In the rows, 128 means zero.
One turn moves each row of this set onto another row. After a few examples, where does it send each row asked below?
mibu: [104 143 106 140 132 108 133  71 149  67 162 124 137 136 147 126]
sig: [108 126 103 161 141 125  90  98 143  94 125 131 140 113 114 123]
meni: [137 133 115 113 148 123 140 137 124 114 118 107 136 147 128  64]
Dume: [115 136 116 103 155 109 166 114 117  85 139 100 155 105 137 111]
Novus: [146 145  91 137 137 166 135 109 124  98 118 127 136 111 121  83]
Sanu: [ 95 124  99 111 153 118 171 135 128  64 131 127 140 132 112 114]
sobuk: [104 135 111 137 139  68 141 110 129 126 130 123 133 141 123  87]
madad: [142 137 121 145 152 163 132 116 145 115 114 107 136 140 114 132]
mideb: [120 127 114 131 173 105 142 148 121  87 146 108 158 127 108 129]
Rok: [122 109  92 132 130 108 142 122 131  59 170 119 125 152 111  84]
fasal: [137 121  94 121 129 137 127 124 165 119 135 116 133 154 160 102]
neri: [122 129 112 133 165 180 147 124 145 111 157 121 136 143 130 106]
nosed: [124 133 104 167 149 119  92 113 141  93 151 127 120 156 111 125]
rezug: [142 148 106 167 128 101 139 125 129 121 125 139 130 152 128 133]
Vapi: [112 128 100 110 122 139 144 118 111  51 146 138 128 140 130 111]
vom: [128 123 104 184 152 156 136  94 131  80 146  99 141 147 110 101]
Maz: [109 138 107 171 137 141 126 108 145  99 166 135 120 159 110 138]
Dos: [106 129  85 147 160  94 159  93 145 125 159 141 121 135 122  81]
pif: [141 135 111 127 116 120  96  97 137 105 124 118 121 139 153 107]
nugop: [125 141 102 111 135 112 139 103 104 100 176 132 146 116 152 111]
mak: [117 139 110 149 148  74 143 108 142 125 108 119 134 127 121 119]
fev: [108 123 113 126 119  90 143  87 116  61 158 121 130 124 133 104]
livo: [ 98 123 108 157 161 127 174  96 137 123 167 150 124 134 119  97]
vif: [136 121 125 138 160 151 137 109 135  43 136 113 136 141 126  99]
Nep: [117 142  98 163 169 148 165  93 135 116 144  93 160 124 127 108]
riv: [119 154 112 138 171 112 190 100 129  86 133 121 151 118 127 112]
tav: [104 122 100 172 143 133 138  62 136 104 165 111 144 131 138 100]
leg: [129 127 116 127 136 119 140 128 123  46 135  93 137 135 109 116]
kuvu: [113 111 113 173 129 115 134  82 155  99 136 130 110 152 100 112]
fuli: [128 139 119 135 121 106  90 120 125 101 131 113 128 159 130 103]
ton: [146 113 108 131 146 121 154 122 141  97 104 112 118 141 121  64]
keda: [121 125 107 128 143 138 168  77 147 138 136 129 128 124 139  90]
Kuf: [129  89 119 154 160 106 149 120 139 115 124 147 126 140 132  81]
sol: [ 88 130 110 115 141 108 142 111 112  76 144 142 143 120 135 138]
pabi: [149 145 100 124 173 162 139 129 130 118 139 118 134 134 133  92]
Fide: [100 132  73 148 142 110 160  98 162 109 125 125 138 113 105  85]

mibu -> riv
fuli -> sobuk
Where do these go?
Novus -> sig
neri -> Maz
Kuf -> fasal
Nep -> vom
leg -> fev
mak -> ton
sol -> Sanu
nugop -> mideb
nosed -> Dos
keda -> madad

